In the rows, 128 means zero.
Each path below is one point turned by a fixed rotation once a step. After each direction that follows a path, write how fast that rotation turns it, in deg/step (0 if it stays still).
Each turn is a multiple of 5 degrees from 10 to 175, or 0.
Each row of a path follows its step; steps can be skipped.
path 1
step 1: [133 133 134 132 126 127 125 122 120 129 122 127 117 119 134 122 141 125
 127 138 132 126 125 130 133 131 128 124 140 128 135 137 127 128 140 123
 128 129 126 130 123 126]
step 2: [131 128 124 132 132 131 132 132 128 135 128 127 118 130 139 118 123 135
 114 129 136 129 128 136 127 128 129 120 117 131 133 139 122 130 129 127
 125 137 122 128 125 130]
step 3: [119 126 132 140 125 129 122 132 123 127 131 128 122 125 133 122 136 132
 125 127 131 138 122 130 122 131 134 122 135 123 133 129 123 129 133 128
 120 133 127 134 135 111]
step 6: [134 124 133 136 127 121 127 121 120 131 128 121 121 123 124 116 133 129
 115 121 130 135 125 133 119 132 134 116 124 127 130 134 128 127 132 130
 131 128 137 128 129 123]
step 8: [127 127 132 137 127 114 127 126 123 125 129 128 118 117 133 126 130 131
 120 131 122 124 127 138 117 126 129 133 126 133 129 133 125 120 135 124
 120 129 123 132 119 125]
step 10: [119 131 122 132 122 127 126 123 133 133 128 120 125 128 135 124 135 139
 117 124 130 126 121 135 118 129 134 124 127 135 124 135 124 131 128 119
 117 126 125 128 136 124]
step 13: [125 126 139 137 119 124 126 123 128 134 131 125 129 124 134 121 133 134
 118 126 129 134 132 132 129 125 130 124 135 132 116 137 127 134 139 136
 120 134 127 129 133 127]
step 18: [126 135 126 142 117 118 132 121 133 131 131 132 125 120 130 126 122 136
 118 132 120 131 130 126 122 127 127 120 123 133 129 131 122 121 131 127
 130 123 119 126 135 123]
step 22: [131 138 130 134 122 140 126 128 123 124 122 126 135 121 133 124 135 135
 123 133 115 134 128 125 117 136 132 121 126 124 129 134 120 126 122 127
 128 123 131 126 134 129]
Directions:
[129 124 130 129 125 128 126 131 127 129 129 126 132 130 127 129 130 128
 128 126 128 127 128 131 129 129 127 127 129 128 128 130 127 128 125 127
 129 129 128 124 128 125]	110
[128 127 129 128 131 123 127 128 129 128 131 131 129 128 128 128 129 128
 125 128 125 128 130 129 128 128 126 127 132 129 128 125 127 129 129 127
 128 128 130 132 129 125]	140
[127 128 132 127 130 132 129 130 129 131 130 130 129 128 130 126 128 129
 128 131 129 133 127 129 128 131 127 128 129 128 128 128 129 130 128 127
 126 128 126 129 130 130]	40
path 2
step 2: [121 131 138 127 128 136 126 134 138 113 128 131 133 135 122 125 128 125
 132 129 130 122 127 126 126 119 128 132 119 121 128 121 139 127 123 132
 126 130 127 123 128 132]
step 4: [117 120 129 132 128 132 134 130 137 114 130 130 133 126 126 127 132 132
 131 123 125 121 129 126 125 135 127 125 124 126 138 135 134 128 128 122
 123 133 122 136 123 120]
step 5: [122 135 134 134 133 133 123 129 127 116 129 130 124 127 127 125 134 124
 136 125 132 126 120 131 115 132 127 129 128 125 127 135 123 130 124 125
 132 135 128 139 130 116]
step 7: [129 133 130 130 134 126 127 128 136 126 135 133 126 124 125 127 126 128
 129 134 124 126 122 121 128 124 134 135 117 125 121 145 132 137 126 136
 126 127 128 137 129 123]
step 8: [130 131 120 125 135 133 130 130 139 122 144 122 129 122 114 128 125 130
 130 126 126 126 125 125 132 129 129 128 123 126 135 135 126 128 126 130
 124 138 121 129 129 125]
step 9: [129 141 123 128 133 129 125 142 129 123 132 132 128 119 121 131 132 125
 134 120 132 123 128 120 123 123 127 135 124 119 128 126 131 136 127 124
 128 137 129 130 127 126]
step 10: [127 134 129 129 130 129 116 127 137 125 120 131 122 126 111 131 130 134
 130 127 128 126 126 124 123 124 132 133 124 124 136 126 136 127 130 125
 131 136 121 120 131 120]
step 11: [124 130 132 134 124 126 127 140 138 124 121 132 127 131 119 133 133 126
 133 131 123 118 124 132 124 125 129 128 114 126 127 134 136 128 122 133
 120 130 127 125 122 128]
step 17: [123 135 125 126 139 134 125 120 137 122 134 127 119 124 125 129 123 131
 131 125 138 125 121 121 129 125 130 132 121 125 127 132 132 132 125 136
 119 135 127 130 133 125]
Directions:
[130 128 131 125 130 130 130 130 127 127 133 127 129 129 129 127 125 128
 127 132 128 127 129 124 129 128 126 129 126 130 129 128 129 129 129 130
 128 127 127 127 129 130]	70
[129 127 131 128 126 127 127 128 128 124 127 126 129 129 129 130 131 129
 126 128 127 130 130 128 126 131 127 129 126 128 127 127 128 127 128 126
 124 127 130 126 130 127]	40
path 3
step 1: [127 128 124 121 125 133 124 133 127 129 122 134 127 141 128 125 125 133
 126 121 137 125 123 134 135 140 133 126 128 120 127 134 122 131 122 130
 133 128 138 124 131 121]
step 2: [125 139 121 125 127 132 123 125 134 121 126 128 139 123 135 123 130 128
 135 122 123 131 123 130 123 124 126 131 135 126 127 131 134 128 135 129
 135 122 138 119 133 129]
step 11: [129 131 133 129 126 131 125 120 126 125 136 130 129 131 137 127 126 132
 125 122 127 123 126 120 130 129 127 127 131 134 135 130 130 128 137 118
 135 112 134 121 123 122]
step 15: [133 131 131 127 127 128 130 123 133 128 133 123 119 132 129 117 121 130
 122 120 135 135 120 127 133 127 127 129 128 121 124 134 126 116 131 123
 129 121 132 122 119 130]
step 19: [127 121 121 127 126 136 126 129 129 130 135 122 135 125 133 127 126 126
 121 127 127 127 121 132 121 135 128 133 130 114 127 131 127 125 127 125
 130 120 135 119 118 121]
step 20: [126 133 129 121 122 141 119 121 120 120 129 130 125 138 131 131 134 127
 137 128 135 126 129 128 126 124 132 126 129 130 124 128 124 121 133 128
 129 118 134 126 124 134]
step 21: [125 124 124 122 117 125 135 132 127 123 127 120 136 126 136 132 119 120
 123 133 126 132 120 122 123 130 125 129 135 124 122 133 126 121 129 127
 128 122 136 135 124 133]
step 22: [131 134 135 127 123 129 128 124 121 125 134 117 119 140 125 120 128 132
 126 131 125 125 123 131 132 130 131 119 125 124 124 129 133 123 127 125
 133 114 129 128 125 132]
step 24: [137 134 122 123 126 138 125 124 132 129 121 125 126 137 132 128 126 133
 128 125 132 129 126 130 129 139 125 121 131 125 119 123 123 120 119 124
 135 118 127 128 131 129]
Directions:
[130 128 128 131 130 127 127 126 130 125 130 126 127 129 127 131 127 128
 127 129 129 127 125 127 130 131 128 128 129 130 128 128 131 130 129 127
 131 129 127 131 127 128]	60
[127 128 128 131 128 125 127 129 129 130 130 127 133 126 126 129 125 126
 128 127 129 130 128 128 128 127 127 131 129 126 127 127 130 125 130 131
 129 128 129 127 128 128]	170
[128 129 128 129 128 128 128 129 129 130 126 130 127 129 126 126 129 126
 130 127 125 128 127 128 130 128 128 130 130 130 129 131 129 131 127 128
 131 131 131 128 133 127]	10
[128 128 128 128 128 128 126 126 126 128 127 130 125 129 128 131 126 129
 129 125 129 128 127 125 126 123 128 131 128 127 130 127 128 127 126 126
 127 130 129 132 127 129]	125
[127 129 128 131 126 128 130 124 126 128 134 130 126 128 127 125 128 128
 126 128 126 130 129 128 127 130 128 130 127 128 130 129 129 127 125 128
 127 129 128 127 127 125]	95
path 4
step 1: [124 124 125 133 125 129 123 122 140 130 123 133 128 126 132 127 129 127
 115 135 118 137 116 124 121 129 129 131 129 132 120 134 130 124 128 134
 134 129 129 122 131 136]
step 3: [117 125 130 130 122 131 121 130 122 129 125 134 135 129 123 126 129 131
 132 125 141 126 129 138 132 131 120 133 133 133 138 123 136 128 135 133
 125 133 123 137 127 125]
step 9: [119 126 131 130 127 134 126 121 137 137 120 137 135 123 135 123 131 122
 131 131 129 139 124 122 131 123 130 134 135 135 128 136 134 130 128 133
 129 130 132 130 133 136]
step 11: [118 126 124 127 124 126 121 130 120 117 128 127 129 131 112 128 125 133
 131 133 133 127 125 137 126 132 127 124 130 133 134 115 133 128 124 123
 129 130 119 130 135 125]
step 13: [129 130 131 135 131 123 127 119 132 128 121 132 117 135 132 126 129 118
 126 129 128 130 127 122 127 136 134 137 131 137 128 143 127 128 128 130
 134 116 128 126 131 129]
step 16: [119 124 124 131 133 132 113 122 123 125 136 128 127 133 122 124 129 121
 128 128 124 125 135 133 128 128 123 135 136 125 127 130 126 142 133 129
 121 122 126 134 131 124]
step 18: [125 127 136 132 133 122 143 126 140 128 121 128 134 131 126 135 125 127
 125 127 131 129 122 134 122 126 131 125 135 134 120 124 126 128 131 130
 140 121 122 127 132 131]
step 22: [124 127 131 125 133 138 131 125 136 123 121 135 137 132 121 133 126 123
 130 131 137 132 119 133 134 126 128 139 122 132 130 126 122 136 135 131
 128 122 128 132 135 124]
step 24: [118 123 122 135 130 120 122 127 128 124 133 125 123 129 123 127 128 127
 124 126 120 125 135 132 120 134 121 125 146 129 120 125 128 133 128 126
 131 121 127 127 132 133]
Directions:
[130 131 131 129 128 129 128 127 128 129 128 128 126 126 128 127 129 127
 129 127 130 126 127 129 129 129 126 129 128 126 130 130 130 130 130 130
 128 127 123 129 129 124]	80
[127 128 130 126 127 125 127 130 128 127 128 126 127 130 127 131 129 126
 130 128 128 126 129 128 127 129 126 131 127 129 129 129 126 131 124 128
 126 123 128 128 129 128]	130
[127 129 127 130 130 128 125 128 128 127 130 130 128 127 131 125 133 125
 130 130 125 125 130 128 126 131 128 126 127 126 128 128 129 129 128 127
 128 128 129 129 129 130]	90
[129 128 129 125 130 125 129 128 129 128 127 130 130 129 129 128 128 129
 129 130 128 130 130 125 127 129 133 132 128 127 127 130 129 130 129 130
 129 130 128 129 129 127]	85
path 5
step 2: [116 128 118 118 123 123 116 125 127 127 131 137 121 123 130 131 129 122
 124 122 120 133 129 127 127 133 127 124 135 127 131 137 132 128 125 127
 130 122 119 130 134 128]
step 6: [130 135 128 124 125 117 133 127 132 136 132 127 126 122 141 120 133 131
 133 137 138 123 127 120 132 131 121 123 131 127 128 128 130 126 133 120
 129 131 124 123 136 125]
step 9: [134 113 125 131 129 136 119 128 128 125 125 129 130 126 129 134 113 130
 123 138 130 134 127 120 128 127 125 121 129 133 130 118 129 127 126 131
 128 123 122 123 133 134]
step 12: [125 121 127 138 131 129 126 123 131 121 129 116 132 127 126 121 136 130
 127 117 136 123 134 132 123 125 124 132 133 131 121 119 120 132 128 128
 127 130 135 137 131 124]
step 16: [121 128 123 135 125 130 123 127 129 128 125 119 123 125 125 131 118 117
 122 127 121 121 122 136 140 122 125 134 131 123 128 131 123 124 124 130
 132 123 131 119 121 125]
step 17: [136 132 119 115 120 134 127 134 132 128 126 124 125 119 133 123 129 137
 121 120 128 127 131 124 126 132 116 120 125 130 134 131 125 130 130 125
 133 132 136 131 129 127]
step 19: [126 132 134 128 130 142 131 135 125 125 133 135 127 130 129 130 137 125
 124 124 121 132 133 141 125 131 133 131 117 125 120 131 125 134 127 127
 119 131 124 127 135 122]
step 22: [125 127 129 118 127 122 143 129 130 129 134 131 137 136 128 124 127 122
 132 125 128 133 128 120 127 137 130 125 132 117 137 139 123 127 124 131
 134 126 131 128 123 125]
step 24: [130 127 119 138 136 134 137 132 128 130 131 123 131 130 122 137 130 130
 123 128 142 128 124 126 135 127 127 125 127 130 134 121 128 138 126 130
 121 138 134 126 130 121]
Directions:
[125 124 131 128 130 128 131 126 128 130 127 130 130 131 126 128 127 128
 127 129 131 129 128 124 126 128 125 129 128 128 129 125 127 128 128 129
 126 130 128 128 128 129]	25
[129 130 132 128 130 128 129 127 126 127 129 128 131 131 127 126 128 126
 130 128 125 129 129 132 127 131 129 127 129 127 126 126 126 127 129 127
 127 128 130 127 126 127]	95
[126 129 126 127 129 129 128 126 128 128 127 126 129 129 126 128 128 130
 128 127 126 131 128 126 127 132 126 129 130 130 127 130 127 127 128 127
 127 127 129 131 131 123]	70
[126 129 129 130 129 125 127 128 128 125 129 127 129 129 127 130 130 125
 131 125 132 127 129 125 126 128 131 125 128 126 128 129 127 127 128 128
 129 126 127 131 128 128]	40
[128 129 125 130 125 127 130 127 127 128 126 130 131 126 131 128 128 128
 129 130 126 128 129 126 125 131 130 129 128 127 127 128 129 129 129 131
 126 129 125 126 128 127]	85
